One vector is turned by the same rotation once a tick. Each row is the vector after some number of ticks, and that number follows the row.
The counts run from 0 to 140.
.07 .12 -.02 .15 .24 .05 -.04 .09 .01 .07 .13 -.35 -.04 .01 -.01 -.08
 -.16 .14 .22 -.03 .17 .09 .12 -.12 -.12 .06 -.01 .23 .06 .21 -.11 -.09
 -.07 .06 -.07 .14 .07 -.04 .28 -.06 .02 .06 -.01 -.12 .00 -.11 .27 -.29
 .04 .01 -.06 -.21 -.01 -.17 -.08 .09 .16 -.14 -.06 .07 .05 .20 .09 .12
 -.05 .12 -.22 .04 -.11 -.04 -.03 -.04 -> 24
-.12 -.11 -.08 .18 -.06 -.08 -.01 -.18 .16 -.04 -.06 .22 -.01 .09 .01
 .07 -.15 -.31 -.20 .02 .03 -.07 .09 -.09 .00 .10 -.23 .08 .14 -.11 .11
 .02 -.18 -.17 .02 -.20 -.14 .15 .05 .12 -.21 -.16 -.06 .06 .16 -.34
 -.18 .00 .13 -.21 .01 .10 -.12 .30 .01 -.01 .01 .15 -.07 -.09 .12 -.10
 -.21 -.15 -.15 -.15 .15 .14 .17 .03 -.07 .07 -> 85
.08 .15 .02 .03 .36 -.03 .05 .16 .06 -.12 .17 -.12 -.04 -.09 .10 .04
 -.15 -.09 .21 -.17 .08 -.11 .11 -.06 .06 -.01 .09 -.09 .08 .27 .10 .03
 -.15 -.03 -.05 .13 .10 -.04 -.01 .01 -.11 -.20 -.04 -.05 .01 -.20 .12
 -.19 .20 -.21 .15 .08 .16 .09 -.20 -.11 -.13 -.15 .07 -.28 .10 .05 -.15
 -.16 .17 -.09 -.06 .07 .10 -.15 -.16 .02 -> 123
.05 .21 .01 .17 -.04 .15 .00 -.01 -.04 -.02 -.07 -.16 -.10 .00 .17 -.12
 -.04 -.17 .08 -.20 .05 -.03 -.04 -.11 -.23 -.10 .28 .27 -.04 .13 -.16
 -.28 -.19 -.03 .09 .05 -.07 .08 .22 .06 -.21 -.03 .04 -.11 -.09 .03 .06
 -.15 .04 .06 -.05 -.20 -.06 -.20 -.07 .03 .23 -.11 -.22 -.08 .21 .21
 .00 .29 -.28 .24 -.11 .01 -.07 .10 -.06 .03 -> 27
.25 .07 .11 -.07 .07 .06 .07 .09 -.02 -.04 .18 -.23 .04 .03 .00 -.18
 -.12 .35 .22 -.07 .12 .18 -.02 -.07 -.06 -.07 .09 .07 .10 .19 -.15 -.05
 -.15 .08 -.15 .11 .15 -.31 .21 -.17 -.08 .13 -.04 -.18 -.07 .03 .21
 -.26 .02 .14 .03 -.22 -.09 -.18 -.04 -.05 .04 -.01 -.20 .03 .00 .07 .02
 .00 -.11 -.07 -.08 .20 -.18 -.01 -.15 -.14 -> 22
-.10 .04 .08 .07 -.05 -.02 -.05 .17 -.22 -.14 -.12 -.13 .12 -.14 -.27
 -.33 .09 .31 -.02 .00 .04 -.03 .03 -.16 -.11 -.15 .29 -.07 .05 .08 .01
 .02 -.13 .04 .04 -.16 .15 .09 .15 -.06 -.12 -.21 -.07 -.17 .12 -.07
 -.06 .17 .18 .05 .08 -.02 -.03 -.06 -.23 -.01 -.21 .21 .23 -.04 .18
 -.08 .05 .21 .06 .04 -.05 .00 .16 -.19 .14 .18 -> 38
.12 .00 .06 -.08 .04 -.08 .02 -.09 -.07 -.01 .14 -.45 .16 -.04 .13 -.05
 .00 .41 -.01 -.05 .03 .12 -.01 .02 .08 -.16 -.15 .30 .18 .25 -.11 .18
 -.07 .13 -.07 .08 .03 -.17 .06 .07 .09 .19 .08 -.06 .04 -.07 -.01 -.14
 .10 .08 .06 -.22 -.30 -.08 -.01 -.24 .06 .01 -.06 .03 -.08 .01 .11 .00
 -.09 -.01 -.08 .18 .00 -.04 -.22 -.22 -> 134
-.06 -.09 .14 .01 -.18 .01 .12 -.28 -.01 -.05 -.32 -.01 -.06 .19 -.03
 .02 .05 -.15 .05 .07 -.01 .17 -.11 .13 -.06 .06 -.12 .13 -.07 -.12 -.02
 -.23 .09 -.11 .00 .00 -.21 -.05 .02 -.20 -.03 .13 .12 .04 .04 .07 -.20
 .00 -.10 .12 -.17 -.11 -.16 .01 .21 -.01 .17 -.11 -.19 .02 -.32 .02 .24
 -.05 -.18 -.10 .16 .21 .04 .20 -.17 -.04 -> 101
-.29 .02 -.21 .22 -.07 -.12 .09 -.12 .07 -.02 -.37 -.05 -.06 -.04 -.09
 -.02 .11 -.22 -.03 .03 -.03 .04 .07 .00 -.13 -.03 -.17 -.21 .14 .08 .21
 -.19 .26 -.10 .17 .02 .00 .35 -.18 -.12 .04 -.20 .15 .09 .00 .00 -.15
 .20 .09 -.06 -.07 .00 .21 .07 -.08 -.18 -.04 -.07 .19 -.14 -.23 .00 .25
 .06 .16 -.09 .03 .06 .13 .09 -.01 -.03 -> 0
.02 .13 -.08 .06 .16 -.02 .03 -.03 .24 -.24 .11 -.06 .15 .07 .08 -.15
 -.19 .02 .15 -.08 .06 -.09 .14 -.18 -.02 .00 -.08 -.05 .18 .19 .04 -.05
 -.21 -.10 -.02 -.04 .16 -.14 .09 -.01 -.33 -.14 .01 -.02 -.06 -.18 .06
 -.14 .23 .01 .03 .01 .05 -.02 -.39 -.20 -.12 .02 .01 -.22 .14 .12 -.17
 -.06 .06 -.09 .03 .23 .07 -.11 -.23 .01 -> 125
.14 -.07 .00 -.31 .14 -.04 -.13 .02 -.04 .05 .21 .00 .07 .09 -.02 .01
 .03 .31 .17 .03 -.10 -.01 .07 .10 .32 .14 .13 -.11 -.11 .08 .12 .30
 -.15 .05 -.06 -.06 .07 -.23 -.18 .28 .04 .07 .00 .02 .06 -.07 -.06 .22
 -.15 .01 .02 .09 .02 -.02 -.12 -.09 -.06 -.05 .18 .09 .11 -.03 -.09
 -.11 .14 -.09 .00 -.09 .02 -.26 .19 .17 -> 50
-.05 -.06 -.12 -.19 .05 .02 -.09 -.08 .23 -.05 .08 .07 .20 .18 .13 -.10
 -.06 .14 .22 .16 .06 -.01 .07 -.04 .21 .28 -.15 .01 -.09 -.16 .08 -.02
 -.03 -.16 .04 -.24 .03 -.18 .15 .12 -.25 .09 .12 .13 -.04 .06 -.02 .07
 .00 .25 -.26 .11 -.06 -.21 -.32 .05 .19 -.05 -.03 .32 .10 .10 .01 -.03
 -.16 -.08 .16 -.02 .01 -.09 .15 .17 -> 55
-.08 .15 -.15 -.08 .08 -.06 .06 -.10 .39 .27 -.01 -.04 -.07 .20 .40 .16
 -.22 -.02 .16 -.08 .03 .15 .07 -.09 -.04 .21 -.26 -.04 .12 .17 -.06
 -.04 .04 -.21 .06 .05 -.07 -.06 .01 -.01 .01 .00 .10 -.14 -.03 .01 .09
 -.25 .16 .07 -.13 .00 -.05 .11 -.05 -.11 .14 -.06 -.11 .01 -.05 .16 .03
 -.01 -.11 -.04 .14 .31 -.05 .01 -.37 -.06 -> 15
.07 -.15 .10 -.02 -.16 .05 .04 .12 -.11 -.07 -.05 .15 -.03 -.02 -.05 .02
 .19 -.19 -.33 -.07 .04 .02 -.26 .03 .06 -.25 .15 -.06 -.02 -.04 -.14
 .16 .00 .11 -.05 -.07 .10 .17 -.04 -.17 .12 -.08 -.21 -.11 -.11 .08
 -.04 -.02 .04 -.08 .23 .18 .00 .09 .20 -.07 -.26 .32 -.13 -.11 .12 -.25
 -.25 -.04 .01 -.15 .04 -.05 -.01 .16 .00 -.13 -> 76
-.17 .16 .02 .03 -.07 -.01 .13 .01 .10 .05 -.19 .12 -.18 .14 .21 .13
 -.02 -.39 .07 -.14 .01 -.07 -.13 -.10 -.10 .00 .07 -.38 .03 .06 .03
 -.17 .07 -.09 .17 .18 -.01 .18 -.21 -.15 .06 -.23 .00 -.13 -.01 .15
 -.01 -.05 .00 -.12 .06 .16 .23 .25 .01 -.05 -.03 -.08 -.01 -.32 -.08
 .06 .13 .02 .17 .03 .10 .11 -.03 .03 -.10 .02 -> 115
.06 .16 -.09 -.11 -.07 .03 .00 -.33 .15 .02 .15 -.20 .07 .04 .39 .12
 -.02 -.13 -.04 -.22 -.10 -.02 .06 .05 -.01 -.16 -.17 .21 .09 .29 -.12
 .03 -.15 -.01 .09 .12 -.11 -.02 -.15 .35 -.05 .07 .16 .04 -.01 .04 -.10
 -.15 .09 .02 .10 -.10 -.13 .02 -.09 -.35 .18 -.10 -.06 -.17 .11 .06
 -.06 .10 -.14 .09 .06 .19 -.05 -.05 -.24 -.08 -> 130
-.06 -.20 -.13 .08 -.24 -.12 .08 -.34 .22 .07 .00 .28 .05 .13 -.12 -.01
 -.11 .01 -.29 .11 -.07 .13 .15 -.03 .02 .10 -.42 -.09 .13 -.06 .09 .15
 -.07 -.09 .01 -.13 -.14 .10 -.09 .14 -.05 -.05 -.17 .17 .13 -.19 .02
 .07 -.10 -.27 .08 -.03 -.13 .27 -.01 -.09 .08 .06 .04 .00 .03 -.07 -.04
 -.11 .01 -.12 .12 .09 .01 -.03 -.01 .06 -> 87
.13 .07 -.08 .01 .18 .01 -.03 -.02 -.16 .02 .17 -.45 .08 -.07 -.08 -.16
 .03 .39 .09 -.03 .02 .13 .21 .07 -.02 -.04 -.02 .25 .10 .23 .04 .05
 -.06 .22 -.12 .16 .11 -.05 .00 .19 .17 .09 .08 .02 -.04 -.12 .10 -.13
 .01 -.05 -.03 -.27 -.20 -.25 -.03 -.12 .07 -.20 .21 .10 -.03 .12 .07
 .12 -.04 .11 -.19 -.03 -.08 -.02 -.02 -.09 -> 136
.14 -.22 .00 -.10 .19 .08 -.14 .14 -.03 -.04 .16 -.15 .07 -.02 -.05 .03
 .15 .02 .10 .07 .11 .09 -.27 .08 .25 .01 -.02 .20 -.09 -.04 -.18 .05
 .20 .17 -.05 .03 .19 -.08 .16 -.13 .15 .27 .02 .05 -.17 .19 .13 -.04
 -.06 .22 -.04 .04 .08 -.28 .11 .06 .09 .07 -.21 .34 -.05 -.12 .05 .00
 -.08 -.08 -.10 -.24 -.11 .08 .12 -.17 -> 64
-.20 .02 .01 .07 .00 -.15 -.10 .13 -.12 -.02 -.21 -.08 .17 -.16 -.17
 -.20 .12 .13 .01 .06 -.05 -.11 .07 -.14 -.14 -.03 .25 .02 .07 .15 -.02
 .03 -.05 -.06 .12 -.21 .06 .15 .22 .00 -.08 -.22 .02 -.15 .18 -.15 -.05
 .21 .23 .17 -.07 .14 .02 -.10 -.27 .05 -.14 .24 .18 .01 .28 -.06 .02
 .23 -.08 .07 -.10 .01 .18 -.16 .10 .15 -> 39
-.02 .01 .00 -.20 -.05 -.21 .19 -.08 -.05 -.05 -.09 .02 .03 .08 .05 .04
 .15 .07 .01 -.03 -.05 .07 -.05 .08 .11 -.13 .07 -.28 .16 .18 .16 .07
 .04 .01 -.05 .04 .11 .05 -.27 -.19 .16 -.05 .08 -.14 -.07 .13 -.15 .08
 .09 -.04 .02 .12 .03 .18 .05 -.33 -.32 .05 .23 -.26 -.18 -.09 .05 -.23
 .26 -.21 .14 .24 .09 .02 -.16 -.13 -> 5
-.13 .13 .07 .11 -.45 .10 .10 -.09 -.05 .02 -.10 -.18 .06 .02 .09 -.18
 -.02 .14 -.12 -.03 .01 .12 -.18 -.19 -.27 -.22 .04 .08 .03 .07 -.25
 -.12 -.13 .01 .22 -.01 .01 .15 .05 -.08 -.07 -.07 -.03 -.14 -.05 .19
 .05 .02 -.03 .06 .02 -.28 -.16 -.10 -.09 -.08 .20 .09 -.18 -.10 .02 .00
 .18 .35 -.12 .21 .01 .11 -.14 .04 -.05 -.05 -> 30
-.19 .10 -.04 -.14 -.19 -.09 -.13 -.11 .00 .09 -.18 .11 .06 .02 .16 -.02
 .13 -.08 -.02 -.07 -.15 -.22 .01 -.05 .00 -.02 .25 -.11 -.05 .09 .04
 .08 -.12 -.16 .27 -.19 -.16 .18 -.10 .33 -.09 -.18 .08 -.04 .13 -.01
 -.22 .27 .13 .09 -.06 .26 -.07 .05 -.21 -.08 -.08 .15 .15 -.18 .29 -.02
 -.09 .18 -.07 .16 .16 .00 .14 -.07 .03 .23 -> 43
.17 -.25 .16 -.05 .17 -.13 .00 -.11 -.11 -.16 .01 -.12 .06 .04 -.17 -.02
 -.03 .06 -.02 .06 .04 .09 .17 .13 .17 .05 -.08 .25 .02 -.04 .09 .10
 -.17 .02 -.22 -.09 -.14 -.29 .14 -.02 -.12 .21 .03 .04 .23 -.28 -.11
 -.05 .01 -.07 -.02 -.03 -.18 .05 .17 -.05 -.02 -.03 .00 .08 -.11 -.02
 -.10 -.34 -.12 -.31 -.02 .19 .14 .04 -.11 -.03 -> 93
.03 -.05 .05 -.22 .12 -.27 .11 .07 -.05 .02 -.14 -.05 .07 .04 .04 .03
 .14 .09 .09 -.03 .02 .11 .02 .11 .07 -.07 -.01 -.18 .14 .17 .15 .17 .14
 -.11 -.04 .06 .12 -.08 -.12 -.22 .17 -.02 .07 -.14 .03 -.01 -.14 -.04
 .19 .09 .03 .15 .07 .13 .04 -.28 -.35 .17 .21 -.15 -.13 -.10 -.06 -.20
 .17 -.28 .06 .20 .14 .02 -.29 -.12 -> 6
.16 -.06 -.05 .10 .25 .25 -.07 .22 -.11 -.10 .20 -.07 -.13 -.03 -.13
 -.11 .08 -.06 .10 -.03 .23 .02 -.18 .01 .13 -.05 .20 .14 -.18 -.17 -.04
 -.10 .05 .22 -.07 .11 .25 .07 .03 -.09 .06 .01 -.05 .14 -.27 .13 .16
 -.01 -.16 .02 -.01 .00 .08 -.31 .12 .20 .06 -.11 -.10 .25 .01 -.01 .00
 .01 .00 .03 -.15 -.30 -.07 .11 .29 -.03 -> 66
-.20 -.04 .05 -.21 -.26 -.08 .00 -.04 -.01 .13 -.01 .08 .13 .13 .07 .01
 .01 .35 -.05 .09 -.09 .00 -.05 .01 .12 .06 -.06 -.21 .02 -.01 .05 .33
 -.08 -.05 .16 -.22 -.06 -.03 -.23 .09 .03 -.09 -.09 -.07 .18 .05 -.15
 .28 -.03 .02 .05 .11 -.13 .19 -.18 -.17 -.05 .15 .18 -.05 .04 -.12 .05
 -.01 .13 .00 .25 .05 .06 -.27 .05 .17 -> 46
-.02 -.05 .07 -.26 .28 .04 -.17 .09 -.06 -.03 .19 -.03 .01 .04 .11 .06
 -.02 .13 .33 .04 .08 -.20 .07 .04 .34 .23 .15 .04 -.14 -.07 .08 .19
 -.16 -.03 -.03 -.13 -.01 -.29 .05 .16 -.17 -.06 .12 -.04 .10 -.13 -.14
 .07 .11 .14 -.11 .19 -.01 -.09 -.16 .08 -.02 -.03 .07 .15 .15 -.01 -.09
 -.22 -.12 -.12 .09 .00 .18 -.14 .04 .17 -> 52
-.02 -.05 .06 .04 -.21 .06 .14 -.34 .00 -.15 -.26 .02 -.04 .17 -.05 -.13
 .08 -.15 .05 .04 -.01 .11 .05 .08 -.03 .05 -.01 .07 -.07 -.22 .11 -.34
 .01 -.12 -.04 -.08 -.19 -.07 -.02 -.02 -.15 .13 .14 .10 -.02 .04 -.19
 .02 -.23 .04 -.20 -.22 -.14 -.07 .17 -.03 .18 -.21 -.11 -.01 -.28 .18
 .15 -.07 -.12 -.07 .11 .22 -.02 .21 -.05 .08 -> 100
.16 .11 -.26 -.12 .38 -.21 .05 .05 .21 .00 .02 .04 .01 .02 .04 .00 .05
 -.07 .27 -.13 -.05 .01 .24 .03 .06 .10 .16 -.18 .07 .24 .24 -.09 .01
 -.16 -.17 .13 .13 -.07 -.03 .07 .00 .03 .16 -.07 -.14 -.14 .05 -.17 .23
 .12 -.16 .15 .14 .04 -.11 -.12 -.24 -.06 .16 -.03 .10 .15 -.16 -.12 .05
 -.18 .04 .10 .05 .03 -.16 .04 -> 10
-.10 -.05 -.08 .16 -.12 .10 -.04 .04 .09 .21 -.03 .18 -.12 -.01 .04 .12
 .10 -.38 -.25 -.01 .03 -.01 -.25 -.04 -.04 -.08 -.11 .06 -.04 -.03 -.19
 .04 .21 .11 .19 .09 .06 .45 -.07 -.03 .20 -.07 -.10 .02 -.13 .15 .08
 .00 -.03 -.09 .11 .19 .09 .04 .22 .06 .07 .24 -.13 .04 .07 -.14 -.05
 .16 -.11 .06 -.07 -.24 -.11 .14 .10 -.06 -> 73
.19 -.12 .13 -.21 .01 -.14 -.01 -.02 -.16 .01 -.30 -.15 .00 .01 -.09 .11
 .26 -.13 .03 -.03 -.08 .17 -.14 .19 .01 -.09 .18 -.08 -.09 .09 -.01
 -.16 .23 .06 -.05 .21 -.06 -.03 .00 -.23 .27 .32 .06 -.08 .01 .11 .00
 -.03 -.16 .22 -.04 -.05 .07 -.04 .33 -.02 .00 -.10 -.14 .01 -.26 .08
 .22 -.05 .05 -.18 -.06 -.03 -.06 .19 -.07 -.14 -> 105
.21 -.16 -.06 .06 .12 -.13 -.04 -.32 .04 -.18 -.09 -.04 .08 .04 -.29
 -.21 .06 -.02 .11 .09 -.08 .14 .31 .11 .04 .13 -.11 .14 -.01 -.02 .19
 -.25 .01 -.04 -.23 -.05 -.10 -.15 .16 .09 -.16 .29 .07 .13 .04 -.24 .01
 -.03 -.08 .03 -.25 -.17 -.02 -.09 .01 .06 .13 -.19 .01 .20 -.11 .14 .03
 -.09 -.13 -.19 -.07 .10 .02 .06 .04 .11 -> 96
.03 -.27 .13 .06 .28 -.10 .00 -.02 -.06 -.09 .01 -.18 .01 .00 -.26 -.06
 -.11 .10 .05 .12 .08 .08 .22 .10 .10 .17 -.12 .25 .01 -.08 .16 .07 -.06
 -.02 -.23 -.07 -.09 -.23 .09 -.03 -.08 .17 .01 .10 .23 -.37 -.09 -.05
 -.03 -.10 -.07 -.15 -.13 .02 .15 .09 .10 -.21 .06 .17 -.18 .04 .09 -.30
 -.10 -.24 -.06 .15 .13 .00 -.01 .00 -> 94
.18 -.17 -.06 .03 .12 -.13 -.11 .11 -.03 -.06 .05 .14 .05 -.11 -.36 -.11
 .05 -.15 -.33 -.03 .01 .00 .07 -.03 -.01 -.08 .01 -.01 .13 .06 .06 .15
 -.01 -.02 -.12 -.08 .20 .14 .13 -.04 .00 -.03 -.20 .02 .02 -.27 .15
 -.05 .14 -.11 .13 .24 .14 .10 -.05 .04 -.28 .27 .03 .13 .24 -.11 -.29
 -.04 .01 -.27 -.13 -.06 .09 .05 .09 .01 -> 80
-.25 .14 -.15 .11 .00 -.06 -.05 .00 -.03 .09 -.08 .03 .06 -.11 -.12 -.09
 .08 .02 .00 .04 -.06 -.17 .19 -.12 -.18 .08 .11 -.11 .01 .13 .07 .00
 -.04 -.06 .21 -.09 .00 .31 -.01 .26 -.01 -.22 .01 -.04 .14 -.11 -.01
 .28 .08 -.09 -.09 .13 .04 .06 -.30 .07 .01 .06 .29 -.07 .27 .01 .09 .26
 .06 .19 -.05 -.12 .16 -.14 .22 .26 -> 41
.08 .20 -.21 -.14 -.08 -.05 .02 -.41 .28 -.01 .11 -.11 .11 .12 .27 .04
 -.12 -.04 -.11 -.15 -.13 .05 .16 -.05 -.07 -.07 -.17 .02 .14 .30 .00
 -.06 -.10 -.06 .07 .05 -.05 -.01 -.14 .35 -.10 .01 .07 .03 -.15 -.04
 .06 -.11 .01 -.07 .06 -.09 -.04 -.04 -.30 -.39 .16 -.15 -.07 -.10 .12
 .07 -.05 .14 -.06 .08 .01 .13 -.08 -.09 -.16 .02 -> 129
.00 -.15 .03 -.09 -.08 .26 .03 .04 -.04 -.02 .23 -.10 .02 .16 .05 -.01
 .00 .29 .09 .15 .25 .15 -.29 .00 .26 .09 -.12 .10 -.12 -.20 -.12 .12
 .07 .19 .05 -.05 .22 -.18 -.07 -.16 .12 .13 -.06 .11 -.14 .27 .07 -.04
 -.26 .08 .06 -.01 -.14 -.16 .05 .01 .22 -.02 -.16 .21 -.19 -.12 .16
 -.09 .04 -.02 .05 -.16 -.11 -.04 .11 -.13 -> 62
-.04 -.12 .05 .05 -.18 .01 .12 -.12 -.08 .09 -.23 -.11 -.06 .11 -.10 .04
 .13 .05 -.01 .08 -.05 .22 -.09 .11 -.10 .05 -.14 -.07 -.06 -.10 .06
 -.13 .22 -.01 .06 .12 -.08 -.03 -.02 -.20 .20 .18 .02 .04 .10 .13 .03
 .00 -.29 -.04 -.08 -.18 -.03 .06 .27 .01 .22 -.20 -.02 .12 -.38 .04 .41
 .00 .04 -.10 -.03 .06 -.06 .13 -.02 -.11 -> 103
-.06 .15 -.13 -.12 -.02 -.07 .14 -.13 .38 .06 .01 .14 -.05 .26 .32 .00
 -.17 .05 .21 -.03 .06 .07 .07 -.09 .01 .11 -.18 -.10 .11 .10 .07 -.09
 -.08 -.28 .04 .02 -.02 -.13 .04 -.01 -.17 .00 .08 -.02 -.10 .01 .02
 -.21 .20 .10 -.17 -.02 -.14 -.01 -.16 -.20 .02 .03 -.03 -.07 .00 .18
 -.06 -.04 -.10 -.08 .19 .36 -.04 .03 -.29 -.02 -> 14
.15 .05 -.06 -.14 .15 -.11 .10 .08 .07 -.03 .11 -.03 .05 -.02 -.05 .04
 -.09 .04 -.01 -.10 -.09 .18 .00 -.05 -.03 -.06 .02 -.36 .13 .29 .07 .13
 .09 .05 .03 .18 .19 -.07 -.14 -.07 .19 -.02 -.14 -.13 -.02 -.02 .29
 -.09 .04 -.07 .24 .08 .28 .15 -.18 -.17 -.24 .00 .09 -.18 .00 -.04 .04
 -.03 .33 -.16 -.11 -.01 -.07 -.11 -.12 -.05 -> 120
